Each row of this table is followed by its label. One hidden rule gives the labels. It looks at one to three of the table's principal directions, none of them among the few with the most spread.
[2.01 -0.82 -0.28 0.69 0.88 -0.36 0.02 -0.04 0.54 1.14 -0.51 1.00 0.34 1.28 0.01 0.20
 0.77 -0.90 0.43 -1.12 0.23 1.43 -1.22 0.20 -0.09 -0.25 0.38 0.02 -0.16 -1.04 -0.61 2.13] 2
[0.36 -1.69 0.29 -0.61 -2.61 -4.70 1.03 1.60 1.24 1.21 -1.66 2.02 0.62 4.34 -0.67 3.25
 -1.25 0.04 0.46 -0.30 0.86 -1.17 2.08 3.23 -1.54 -0.73 2.95 -0.65 0.03 -2.95 -1.77 0.74] 3
[-0.48 1.92 0.04 -0.14 0.23 1.20 0.54 -0.49 -0.11 -1.08 0.21 -0.49 0.11 -1.33 0.58 -0.32
 -0.43 -0.09 -0.15 0.23 -0.33 0.60 0.52 -0.06 0.34 0.76 -0.67 0.17 0.12 1.07 0.70 -1.00] 3
[-0.11 1.00 -0.75 0.01 0.35 1.39 0.13 -0.37 -0.78 -0.95 0.22 -0.07 0.10 -1.11 0.50 -1.07
 0.21 -0.20 -0.98 0.35 -0.58 0.01 0.24 -1.15 0.14 0.14 -0.50 0.32 -0.04 1.78 0.86 -1.58] 0
[1.02 0.96 -1.03 0.70 2.33 3.05 -0.53 -1.41 -0.51 -0.43 0.35 -0.74 -0.91 -2.72 1.21 -2.43
 1.07 -1.12 -0.68 -0.61 -0.78 1.96 -2.18 -2.67 0.95 0.27 -2.02 0.44 -0.36 1.97 1.70 0.01] 0
[-2.73 1.93 -0.59 -0.31 -0.44 2.90 -0.67 -0.37 -2.29 -3.02 1.81 -1.34 -0.29 -3.30 0.01 -1.68
 -0.97 0.96 -1.78 2.06 -0.85 -2.27 0.94 -1.40 -0.21 0.57 -0.67 0.44 0.89 4.27 0.80 -4.67] 1
[-1.89 0.05 0.18 -0.41 -0.95 -0.56 -0.35 -0.06 0.05 -0.51 0.63 -0.56 -0.97 -0.81 -0.26 0.90
 -1.71 0.32 0.02 0.66 0.34 -1.30 0.16 0.21 -0.37 0.33 0.29 -0.22 0.16 0.05 -0.33 -1.03] 0
[4.40 -1.44 0.24 0.68 -0.21 -2.96 1.61 1.33 1.65 2.64 -2.43 2.91 2.11 5.73 -0.60 2.16
 1.42 -0.30 0.95 -2.05 -0.33 1.83 0.48 3.17 -0.53 -0.73 2.38 -0.06 -0.78 -3.91 -2.14 3.96] 0
[-0.26 -0.46 -1.20 0.46 0.21 1.40 -0.91 -0.58 -1.19 -0.34 1.16 0.33 -0.49 -1.32 0.05 -1.32
 -0.23 -0.59 -1.19 0.41 -0.24 -1.05 -1.40 -2.45 -0.47 -0.31 -0.07 0.23 -0.05 2.20 -0.21 -1.62] 2
[0.03 -0.78 -0.94 0.28 -0.51 0.06 -0.73 0.08 -0.79 -0.50 -0.19 0.03 -0.88 -0.35 0.26 -0.43
 -0.16 -0.06 -1.48 0.31 -0.45 -1.31 -0.24 -0.51 -0.45 -0.61 0.32 -0.25 0.00 1.41 0.68 -1.65] 3
[-1.36 -1.54 -1.35 0.45 -0.99 1.17 -2.06 0.00 -1.88 -1.26 0.71 -1.14 -2.44 -1.66 -0.46 -0.86
 -1.04 1.44 -2.77 1.28 -1.81 -3.87 -0.98 -1.17 -0.54 -0.84 0.36 -0.18 -0.39 2.63 0.56 -3.61] 0
[-1.01 -1.06 0.53 -1.03 -2.17 -3.87 0.70 1.24 1.17 0.45 -1.47 0.47 -0.44 2.55 -0.43 2.86
 -1.45 0.58 0.46 0.09 0.59 -1.16 2.14 2.96 -0.80 -0.34 1.78 -0.59 0.04 -2.62 -0.54 0.26] 1
[-0.05 -0.71 1.44 -0.38 -0.73 -2.76 0.67 0.54 1.67 1.56 -0.35 0.65 0.90 2.11 -0.54 2.14
 -0.33 -0.28 2.12 -0.55 1.87 0.69 0.61 1.78 -0.12 0.12 0.76 -0.48 0.16 -3.14 -1.26 2.71] 1
[-0.76 -0.40 0.14 0.31 1.65 1.67 -1.54 -1.43 0.02 0.21 1.13 -1.76 -1.85 -3.61 1.02 -2.05
 0.41 -1.24 0.64 -0.26 1.13 1.12 -2.79 -2.84 0.80 0.09 -2.44 -0.35 0.35 1.06 1.55 0.79] 2
[1.03 -1.33 -0.83 0.36 0.65 -0.17 -0.45 -0.42 0.09 1.15 -0.04 0.78 -0.41 0.08 0.39 -0.80
 0.61 -1.28 -0.10 -0.69 0.41 0.62 -1.62 -1.85 -0.20 -0.65 -0.14 -0.04 -0.34 -0.01 -0.02 0.90] 2
[-1.64 2.50 -0.01 -0.53 0.73 2.25 0.41 -1.00 -0.36 -1.50 0.93 -1.19 -0.37 -2.85 0.66 -1.08
 -0.78 -0.01 0.01 0.59 -0.53 0.71 0.19 -1.29 0.64 1.15 -1.47 0.57 0.09 1.63 0.87 -1.51] 1
[-2.58 1.00 -0.04 -0.19 -1.21 0.94 -0.66 -0.41 -0.98 -1.69 1.54 -0.94 -0.70 -2.35 0.00 -0.10
 -1.84 0.37 -0.86 1.48 0.27 -2.25 0.35 -0.79 -0.38 0.52 -0.18 -0.26 0.54 2.37 0.24 -3.13] 0
[0.67 -1.12 -0.31 0.47 0.48 0.46 -0.56 0.05 -0.58 0.68 0.48 0.49 0.79 0.40 -0.43 -0.88
 1.37 -0.10 -0.29 0.05 0.29 -0.39 -0.63 -1.46 0.18 -0.64 -0.14 0.10 -0.25 0.40 -0.05 0.35] 0
[-0.67 -0.03 0.59 0.15 0.75 0.66 -0.45 -0.56 0.53 0.63 0.97 -0.77 -0.26 -0.79 -0.59 0.36
 -0.18 0.35 0.89 -0.08 0.29 0.22 -1.13 -0.70 0.83 0.51 -0.78 0.15 -0.60 -1.02 -0.32 1.39] 3
[-1.24 1.60 1.59 -1.21 -1.56 -2.39 1.78 0.67 1.45 -0.22 -0.80 0.04 1.05 1.34 0.05 2.32
 -1.25 0.40 1.58 0.21 1.02 0.45 2.91 2.97 -0.06 0.84 0.65 -0.38 0.43 -2.11 -0.33 0.42] 1
[-2.09 -0.02 -1.24 0.03 -0.64 1.86 -1.32 -0.46 -2.18 -1.76 1.83 -0.44 -0.84 -2.68 0.04 -1.80
 -0.93 -0.07 -1.91 1.62 -0.17 -2.66 -0.46 -2.71 -0.84 -0.27 -0.16 0.15 0.66 3.97 0.26 -4.08] 0
[-1.56 0.53 0.08 -0.29 -0.87 -0.29 -0.12 -0.49 0.25 -0.41 0.43 -0.61 -0.86 -1.33 0.43 0.51
 -1.39 -0.19 -0.24 0.53 0.50 -0.92 0.17 -0.63 0.10 0.30 -0.37 -0.46 -0.24 0.48 0.75 -1.25] 0
[2.77 -2.85 -1.27 1.45 2.14 1.43 -1.75 -0.66 -0.49 1.89 0.03 0.30 -1.18 -0.18 0.06 -2.24
 2.16 -0.82 -0.69 -1.28 -0.83 0.72 -3.91 -2.89 0.35 -1.30 -0.74 0.17 -0.92 0.22 0.09 2.00] 0
[-2.63 2.63 0.66 -0.48 0.49 2.48 0.16 -0.72 -0.68 -1.75 2.19 -1.25 0.68 -2.77 -0.42 -0.48
 -1.00 0.60 0.58 1.25 0.27 -0.12 0.50 -0.94 0.56 1.51 -1.12 0.70 0.60 1.64 -0.26 -1.44] 0
[-1.38 -1.86 0.08 -0.22 -0.58 -1.67 -0.94 0.35 0.21 0.52 0.60 0.10 -0.72 0.50 -0.88 1.25
 -0.93 -0.14 0.57 0.25 1.40 -1.15 -0.52 0.19 -0.66 -0.31 0.83 -0.21 0.46 -1.07 -1.04 0.67] 1
[1.64 -1.93 0.15 0.39 -0.03 -1.50 -0.28 0.30 0.75 1.75 -0.88 0.65 -0.35 1.60 0.00 0.22
 0.69 -0.40 0.51 -0.98 0.22 0.38 -1.06 0.30 -0.22 -0.83 0.48 -0.46 -0.36 -1.68 -0.54 1.98] 1
[0.09 1.02 -0.50 0.02 1.08 2.11 0.13 -0.39 -0.86 -0.68 0.30 -0.46 0.59 -1.09 0.18 -1.59
 1.28 0.35 -0.77 0.33 -0.88 0.38 0.26 -1.56 0.91 0.10 -1.16 0.60 -0.44 1.45 1.24 -0.94] 0
[0.82 -1.55 -0.90 0.44 -0.71 -1.21 -0.43 0.58 -0.36 0.29 -0.39 1.26 0.01 1.59 -0.34 0.65
 -0.10 -0.41 -0.91 -0.11 0.23 -1.02 -0.14 0.40 -0.98 -0.78 1.45 -0.21 0.15 0.14 -0.63 -0.30] 3
[-1.00 0.59 0.16 -0.19 0.99 1.28 -0.37 -0.72 -0.31 -0.35 1.00 -0.78 0.06 -2.11 0.46 -1.42
 0.58 -0.70 0.52 0.29 1.01 0.80 -0.55 -1.91 0.53 0.28 -1.52 0.13 0.50 1.09 0.93 -0.07] 0
[-0.62 1.03 0.89 -0.15 0.72 1.14 0.08 -0.29 0.33 -0.20 0.32 -1.38 -0.16 -0.94 -0.32 0.03
 0.10 1.15 0.62 0.12 -0.69 0.45 -0.01 0.35 1.13 0.70 -1.05 0.28 -0.47 -0.72 0.34 0.67] 0
[2.60 -1.16 -0.19 0.58 0.33 -0.97 0.38 0.73 0.38 1.21 -1.44 1.17 1.12 2.73 -0.23 0.37
 1.84 0.01 -0.18 -0.91 -0.29 0.76 0.27 1.05 0.19 -0.81 0.69 -0.08 -0.55 -1.37 0.07 1.76] 1
[1.26 -1.11 -1.03 0.69 -0.04 0.44 -0.52 -0.13 -0.63 0.61 -0.08 0.73 -0.16 0.36 0.08 -0.91
 0.65 -0.19 -1.29 -0.16 -0.80 -0.86 -0.99 -1.56 -0.18 -0.84 0.25 -0.06 -0.76 0.94 0.10 -0.68] 0
[0.52 0.96 -0.67 -0.06 -0.66 0.76 0.70 0.28 -0.94 -0.89 -0.63 0.33 0.75 0.29 0.39 -0.85
 0.60 0.65 -1.64 0.54 -1.47 -0.87 1.59 -0.23 0.05 -0.30 0.14 0.15 -0.48 1.65 0.96 -2.42] 0
[-1.18 0.25 0.93 -0.29 -0.12 -0.12 -0.16 -0.49 0.72 0.41 0.50 -1.08 -0.64 -1.24 0.17 0.17
 -0.55 0.13 0.92 0.13 0.63 -0.04 -0.38 -0.54 0.64 0.36 -1.00 -0.39 -0.27 -0.71 0.42 0.50] 0
[1.79 0.31 0.62 -0.37 -0.06 -2.15 1.83 1.05 1.18 0.88 -1.67 1.65 2.30 3.53 -0.21 1.60
 1.16 -0.29 1.24 -0.91 0.67 2.00 2.10 2.67 -0.07 0.02 1.14 0.15 0.18 -2.57 -0.66 2.39] 0
[-2.10 1.77 0.58 -0.22 0.06 1.81 -0.38 -0.95 -0.31 -1.28 1.25 -1.88 -0.68 -3.25 0.58 -0.83
 -0.73 0.33 -0.07 0.95 0.26 -0.48 0.01 -1.28 0.91 0.83 -1.80 -0.22 0.08 1.70 1.55 -1.67] 0
[2.41 -1.59 0.23 0.02 -0.23 -2.79 0.82 0.84 1.53 2.01 -2.12 1.37 0.28 3.47 -0.03 1.47
 0.73 -0.32 0.84 -1.49 -0.02 1.29 0.20 2.08 -0.28 -0.74 1.24 -0.30 -0.56 -3.23 -0.74 2.89] 0
[-2.16 0.65 0.87 -0.27 -0.26 0.48 -0.50 -0.38 -0.37 -0.73 1.86 -0.64 0.44 -1.94 -0.09 -0.37
 -0.70 -0.52 1.01 0.93 2.02 -0.45 -0.04 -0.91 -0.22 0.56 -0.65 -0.24 1.32 1.19 -0.33 -0.65] 1
[0.94 1.45 -1.10 0.62 0.91 2.98 -0.13 -0.60 -1.30 -1.40 -0.09 -0.63 -0.32 -1.72 0.76 -1.99
 0.83 0.43 -2.00 0.23 -2.15 0.01 -0.28 -1.21 0.66 0.08 -1.04 0.40 -0.54 2.77 1.66 -2.18] 1
[-1.09 -0.77 1.64 0.05 0.99 0.05 -0.93 -0.82 1.11 1.56 1.60 -1.15 -0.41 -1.51 -0.38 -0.10
 -0.05 -0.51 2.58 -0.37 2.02 0.99 -2.24 -1.28 0.71 0.47 -1.43 -0.30 0.23 -1.73 -0.82 2.98] 1
[-0.65 2.10 0.60 -0.65 0.21 0.79 0.93 -0.16 0.23 -1.11 -0.67 -1.29 0.10 -1.07 0.73 -0.28
 0.27 0.71 0.03 0.30 -0.65 0.86 1.69 0.75 1.07 0.67 -1.25 0.09 -0.15 0.20 1.85 -0.74] 0
[2.80 -0.82 0.80 -0.12 0.78 -2.01 1.45 0.79 1.75 2.34 -2.04 1.23 1.62 3.70 -0.28 1.06
 2.06 0.01 1.66 -1.66 -0.02 2.56 0.66 1.86 0.68 -0.42 0.45 0.18 -0.86 -3.94 -0.58 4.14] 0
[1.78 0.72 -1.00 0.04 -1.62 -1.42 1.46 0.75 0.16 -0.52 -2.28 1.46 0.15 2.40 0.69 1.29
 -0.68 0.20 -1.83 -0.34 -1.79 -0.51 2.01 2.28 -0.75 -0.34 1.77 -0.24 -0.71 0.09 0.39 -1.75] 1
[-0.97 0.25 0.99 -0.44 -0.02 -0.81 0.30 -0.14 1.07 0.59 0.20 -0.49 0.09 -0.01 -0.27 1.13
 -0.47 0.13 1.33 -0.08 0.95 0.50 0.24 0.40 0.58 0.50 -0.39 -0.12 -0.27 -1.74 -0.11 1.38] 3
[-1.58 0.28 0.24 0.04 0.29 1.58 -1.09 -0.74 -0.44 -0.69 1.09 -1.82 -1.56 -2.68 0.09 -0.85
 -0.69 0.65 -0.23 0.62 -0.43 -0.92 -1.12 -1.16 0.56 0.34 -1.28 -0.10 -0.11 1.11 0.73 -1.01] 2
[-1.81 1.16 0.80 -1.24 -1.87 -1.93 1.27 0.99 0.41 -1.00 -0.60 0.04 0.76 1.29 -0.40 2.03
 -1.35 1.05 0.32 0.89 0.27 -1.00 3.26 2.63 -0.40 0.48 1.12 -0.07 0.43 -0.98 -0.27 -1.23] 1
[-2.13 0.68 0.38 -0.36 0.46 1.49 -0.68 -0.71 -0.59 -0.79 1.68 -1.25 -0.53 -2.71 0.04 -1.25
 -0.50 -0.09 0.54 0.80 0.66 -0.26 -0.68 -1.74 0.19 0.53 -1.24 0.19 0.71 1.36 0.10 -0.87] 1
[-0.44 -0.37 0.48 0.10 -0.23 -0.33 -0.32 0.19 -0.01 0.09 0.67 0.09 0.41 0.22 -0.59 0.50
 -0.22 0.07 0.55 0.21 0.83 -0.43 -0.14 0.39 -0.27 0.10 0.34 -0.13 0.49 -0.25 -0.85 0.44] 3
[2.28 -0.70 -1.77 0.97 1.46 2.03 -0.72 -0.61 -0.77 0.21 -0.86 -0.12 -1.46 -0.63 0.67 -1.88
 1.27 -0.02 -2.05 -0.77 -2.50 0.37 -1.99 -1.78 0.56 -0.73 -0.69 0.37 -1.36 1.28 1.35 -0.45] 1
[-0.93 1.40 -0.57 -0.34 -1.51 -0.38 0.64 0.47 -0.47 -1.87 -0.74 -0.09 -0.12 0.22 0.19 1.29
 -1.29 0.86 -1.73 0.90 -0.90 -1.56 2.38 1.75 -0.27 0.29 0.86 -0.15 -0.11 1.16 1.09 -2.90] 1
[-0.47 1.00 -0.85 0.42 0.51 2.70 -0.54 -0.67 -1.53 -1.25 1.46 -0.17 -0.10 -2.10 0.06 -1.78
 -0.33 -0.04 -1.10 0.66 -0.96 -0.69 -0.96 -1.97 -0.30 0.31 -0.39 0.56 0.30 2.95 -0.34 -2.23] 0
[-0.65 -1.54 0.16 0.57 0.27 0.16 -1.69 -0.69 0.12 0.65 1.02 -0.95 -1.61 -1.68 0.04 -0.37
 -0.39 -0.54 0.27 -0.04 1.07 -0.66 -2.37 -1.46 0.12 -0.28 -0.79 -0.65 0.08 0.18 0.25 0.65] 0
[0.60 -0.89 -0.04 -0.28 0.47 -1.45 0.22 0.04 1.01 1.05 -0.89 0.38 -0.48 0.83 0.37 0.45
 0.25 -0.94 0.89 -0.91 0.72 1.45 -0.44 0.23 -0.05 -0.24 0.02 -0.09 -0.02 -1.71 0.06 1.92] 1
[1.40 -1.58 -0.21 0.41 -0.37 -1.59 -0.21 0.65 0.09 0.76 -0.60 1.30 0.39 1.83 -0.07 0.40
 0.45 -0.86 0.14 -0.57 0.90 0.16 -0.31 0.89 -1.02 -0.76 1.21 -0.39 0.71 -0.52 -0.85 0.98] 2
[-2.66 1.20 0.51 -1.47 -1.75 -1.94 1.06 0.55 0.45 -1.16 -0.14 -0.06 0.07 0.18 -0.03 1.81
 -2.07 0.21 0.51 0.94 0.94 -0.79 2.67 1.69 -0.68 0.65 0.84 -0.08 0.76 -0.51 -0.20 -1.52] 1
[-1.53 1.60 -0.41 -0.07 -1.03 0.53 -0.04 -0.34 -0.28 -1.89 0.01 -1.01 -1.22 -1.63 0.52 0.90
 -1.90 0.53 -1.47 0.84 -0.67 -1.36 0.93 0.73 0.12 0.67 -0.10 -0.34 -0.21 1.57 1.47 -2.75] 0
[-0.57 0.67 -0.22 -0.23 -0.12 0.18 0.16 -0.25 0.13 -0.53 -0.23 -0.46 -0.73 -0.66 0.31 0.32
 -0.74 0.15 -0.40 0.11 -0.51 -0.07 0.25 0.12 0.21 0.31 -0.23 0.04 -0.33 0.15 0.64 -0.68] 0
[-0.24 1.50 -0.56 0.51 2.09 4.25 -0.65 -1.45 -1.31 -0.79 1.79 -1.12 0.10 -3.45 0.41 -3.06
 1.16 -0.13 -0.61 0.42 -0.88 0.68 -1.71 -3.73 1.20 0.52 -2.32 0.77 -0.38 2.86 1.07 -1.09] 3
[-3.14 1.89 0.50 -0.26 0.00 2.53 -0.82 -1.33 -0.42 -1.51 1.88 -2.64 -1.75 -4.28 0.21 -0.63
 -1.80 1.05 -0.33 1.30 -0.60 -1.39 -0.67 -1.75 1.09 1.18 -1.97 -0.02 -0.50 1.79 1.23 -2.29] 0
[0.08 0.42 0.38 -0.16 -0.69 -1.32 0.65 0.15 0.55 0.03 -0.21 0.83 0.73 0.59 0.49 0.72
 -0.45 -1.15 0.74 -0.19 1.50 0.68 0.70 0.80 -0.64 0.16 0.52 -0.44 0.85 -0.22 -0.31 0.31] 0
Here are more rows. What is the label of each one?
[-0.69 -1.08 0.30 0.08 1.09 0.91 -1.11 -0.49 -0.26 0.71 1.14 -0.87 -0.35 -1.41 -0.28 -1.36
 0.95 -0.14 0.70 0.12 0.76 0.08 -1.54 -2.17 0.60 -0.28 -1.28 0.11 0.04 0.08 0.20 0.96] ~ 0
[1.45 -0.35 -0.10 0.74 2.95 2.77 -0.94 -1.35 -0.23 1.04 0.77 -0.82 -0.17 -2.41 0.90 -3.34
 2.61 -1.31 0.71 -0.92 0.34 2.55 -3.00 -3.61 1.30 -0.23 -2.69 0.28 -0.15 0.92 1.25 2.03] ~ 2
[0.55 1.24 -0.23 0.53 2.16 3.55 -0.61 -1.24 -0.76 -0.63 0.61 -1.57 -0.66 -3.17 1.00 -2.94
 1.46 -0.15 -0.44 -0.15 -1.09 1.42 -1.68 -2.43 1.33 0.32 -2.52 0.35 -0.26 2.12 1.85 -0.31] ~ 2
[-1.24 -0.41 0.10 -0.56 -0.85 -1.44 0.05 0.45 0.32 -0.18 -0.25 -0.12 -0.37 0.66 -0.44 1.45
 -0.88 0.40 0.05 0.38 0.47 -0.87 1.01 1.03 -0.20 0.00 0.65 -0.11 0.02 -0.92 0.00 -0.22] ~ 1
[-0.79 0.06 0.96 -0.51 -0.84 -1.64 0.41 0.20 1.08 0.42 -0.32 -0.27 -0.27 0.45 -0.01 1.38
 -0.99 0.10 1.10 -0.10 0.77 0.06 0.58 1.33 -0.07 0.30 0.25 -0.45 0.11 -1.63 -0.35 0.83] ~ 3
[0.38 0.14 0.16 -0.18 -0.98 -1.16 0.84 0.76 0.12 0.07 -0.39 1.12 1.11 1.99 -0.57 1.17
 -0.41 0.37 0.11 0.05 -0.12 -0.42 1.31 1.62 -0.71 0.00 1.45 0.09 0.17 -0.71 -1.33 -0.07] ~ 2
[0.51 -2.37 -1.72 1.04 1.40 1.79 -2.09 -1.10 -0.96 1.10 1.14 -0.17 -1.79 -1.71 -0.07 -2.01
 0.74 -0.71 -1.41 -0.24 -0.55 -0.91 -3.64 -4.31 0.30 -0.99 -0.95 0.18 -1.19 1.44 0.48 -0.09] ~ 2
[1.40 -0.84 -1.03 0.36 0.00 0.20 -0.11 0.31 -0.76 0.14 -0.66 0.79 0.15 0.91 0.12 -0.90
 1.02 0.02 -1.31 -0.15 -1.02 -0.47 -0.03 -0.58 -0.32 -0.87 0.47 0.13 -0.36 0.86 0.24 -0.80] ~ 0
[-1.47 1.13 0.32 -0.31 0.20 0.85 0.11 -0.65 0.23 -0.33 0.93 -0.79 -0.25 -1.47 -0.07 0.18
 -0.88 0.22 0.40 0.41 0.09 -0.02 -0.11 -0.84 0.60 0.78 -0.79 0.22 -0.39 0.06 0.15 -0.29] ~ 3
[-1.33 0.85 0.65 -0.51 0.23 1.32 0.10 0.06 -0.65 -0.63 0.79 -1.04 0.82 -0.88 -0.55 -0.86
 0.74 1.35 0.13 0.96 -0.41 -0.62 1.08 -0.64 0.86 0.28 -0.95 0.45 -0.13 0.53 0.43 -0.85] ~ 0
[1.53 -2.42 -0.19 0.42 -0.28 -1.95 -0.47 0.47 0.46 1.66 -0.73 1.17 -0.13 1.88 -0.06 0.29
 0.62 -0.88 0.30 -0.83 0.85 0.06 -1.00 0.12 -0.73 -1.10 0.94 -0.53 0.08 -1.26 -0.76 1.65] ~ 3
[0.23 2.88 0.82 -0.30 0.57 0.89 1.45 -0.41 0.82 -0.82 -0.46 -0.53 0.55 -0.74 0.81 0.26
 -0.38 -0.08 0.92 -0.40 -0.42 2.19 0.94 1.42 0.65 1.32 -0.79 0.21 0.20 -0.29 0.45 0.45] ~ 2
[-1.95 3.67 0.42 -0.31 0.39 3.08 0.78 -1.01 -0.52 -1.89 1.65 -1.22 0.66 -2.77 0.03 -0.47
 -1.14 0.90 -0.11 1.08 -0.96 0.01 0.80 -0.89 1.00 1.73 -1.31 0.73 -0.31 1.88 0.37 -2.09] ~ 1
[0.81 -0.69 -0.12 -0.04 -1.42 -1.57 0.69 1.22 -0.19 0.30 -0.62 1.60 1.28 3.03 -1.01 1.34
 -0.21 0.84 -0.42 0.14 -0.64 -1.32 1.47 1.90 -1.04 -0.46 2.20 0.13 -0.06 -0.83 -1.84 -0.35] ~ 2
[-0.33 1.24 1.37 -0.83 -0.01 -1.17 1.42 0.13 1.47 0.54 -0.60 -0.15 0.95 0.76 0.13 1.15
 -0.05 0.06 1.84 -0.39 0.77 1.67 1.43 1.42 0.64 0.73 -0.36 0.01 -0.06 -2.27 -0.06 1.79] ~ 2
[-0.63 -1.22 0.88 -0.46 -0.96 -2.47 -0.12 0.74 0.78 0.54 -0.58 -0.08 -0.17 1.16 -0.20 1.30
 -0.22 -0.02 0.98 -0.01 1.49 -0.32 0.83 1.64 -0.36 -0.38 0.56 -0.69 0.66 -1.67 -0.08 1.03] ~ 0
[1.51 0.89 0.27 0.23 0.94 0.86 0.97 0.36 0.03 0.25 -0.14 0.81 1.84 1.56 -0.70 0.04
 1.07 0.54 0.59 -0.49 -0.89 1.34 0.45 1.00 0.27 0.42 0.42 0.82 -0.13 -0.82 -1.28 1.39] ~ 1
[-0.98 2.89 -0.10 -0.43 -0.20 1.30 0.89 -0.47 -0.52 -2.10 0.25 -0.35 0.41 -1.97 1.19 -0.73
 -0.78 -0.61 -0.41 0.63 0.10 0.67 1.42 0.02 -0.11 0.95 -0.67 0.07 0.95 2.40 1.11 -2.40] ~ 3
[1.47 -1.57 -1.95 0.97 1.13 1.50 -1.54 -1.05 -0.65 0.46 -0.58 -0.57 -2.57 -1.78 1.22 -2.13
 0.90 -0.77 -2.24 -0.62 -1.46 -0.24 -2.78 -3.05 0.53 -1.10 -1.25 -0.25 -1.36 1.74 2.32 -0.83] ~ 3
[0.44 1.41 1.58 -0.18 -0.09 -0.75 1.09 0.13 1.41 0.24 -0.81 -0.51 0.78 0.64 0.28 1.21
 0.09 0.32 1.45 -0.51 0.44 1.54 1.12 2.30 0.78 0.75 -0.43 -0.41 0.01 -1.83 0.38 1.72] ~ 0
[0.48 -0.47 0.87 0.19 0.02 -0.71 0.19 0.82 0.10 0.48 0.44 0.87 1.80 1.94 -1.22 0.92
 0.55 0.31 1.26 -0.08 0.96 0.24 0.44 1.59 -0.44 0.09 1.04 0.20 0.83 -1.23 -1.95 1.70] ~ 0
[1.15 -0.36 -0.03 -0.30 -1.00 -2.32 1.07 1.12 0.62 0.29 -1.83 1.17 0.80 2.91 -0.02 1.57
 0.23 0.14 -0.15 -0.42 -0.07 0.21 1.95 2.54 -0.49 -0.43 1.47 -0.21 -0.01 -1.53 -0.07 0.48] ~ 0
[1.45 0.04 -0.44 0.29 0.30 0.32 0.50 0.39 -0.43 0.14 -0.41 1.04 1.38 1.35 -0.17 -0.43
 1.23 0.00 -0.48 -0.19 -0.48 0.36 0.54 0.03 -0.03 -0.33 0.46 0.34 -0.14 0.28 -0.19 0.07] ~ 3
[-1.53 0.37 -0.35 -0.33 -0.94 0.57 -0.29 0.22 -1.12 -1.30 0.60 -0.43 -0.14 -0.77 -0.30 -0.29
 -0.63 0.90 -1.17 1.23 -0.55 -2.01 1.05 -0.32 -0.30 -0.06 0.23 0.11 0.17 1.69 0.26 -2.66] ~ 0
[-0.50 -0.14 0.33 0.42 0.56 1.37 -0.96 -0.36 -0.44 -0.23 1.06 -0.97 -0.53 -1.35 -0.41 -0.64
 -0.03 0.55 0.13 0.27 -0.20 -0.46 -1.22 -0.54 0.31 0.22 -0.63 0.05 0.16 0.60 -0.24 0.05] ~ 2
[1.06 1.38 0.86 -0.27 -0.29 -0.83 1.71 0.82 0.60 -0.04 -0.87 1.01 2.20 2.31 -0.33 1.17
 0.48 0.41 0.94 -0.30 -0.02 1.24 2.13 2.60 -0.08 0.51 0.93 0.27 0.35 -1.35 -0.94 1.03] ~ 3
[-2.99 3.00 0.23 -0.91 -1.75 0.37 0.65 -0.01 -0.51 -3.09 0.20 -1.35 -0.58 -2.04 0.60 1.05
 -2.49 0.86 -1.05 1.62 -0.27 -1.54 2.80 1.73 -0.17 1.20 -0.03 -0.26 0.77 2.10 1.42 -3.99] ~ 3
[-0.69 0.45 -0.73 -0.08 -0.08 0.61 -0.28 -0.43 -0.54 -0.92 0.09 -0.37 -0.74 -1.49 0.78 -0.75
 -0.31 -0.54 -1.03 0.40 0.03 -0.37 0.04 -1.12 -0.02 -0.06 -0.57 -0.13 0.12 1.72 1.38 -1.74] ~ 3
[0.53 -0.15 -0.57 0.59 1.08 1.37 -0.64 -0.72 -0.26 0.15 0.36 -0.31 -0.49 -1.15 0.31 -0.93
 0.60 -0.46 -0.50 -0.26 -0.19 0.46 -1.43 -1.64 0.60 -0.06 -0.93 0.09 -0.50 0.78 0.85 0.23] ~ 1
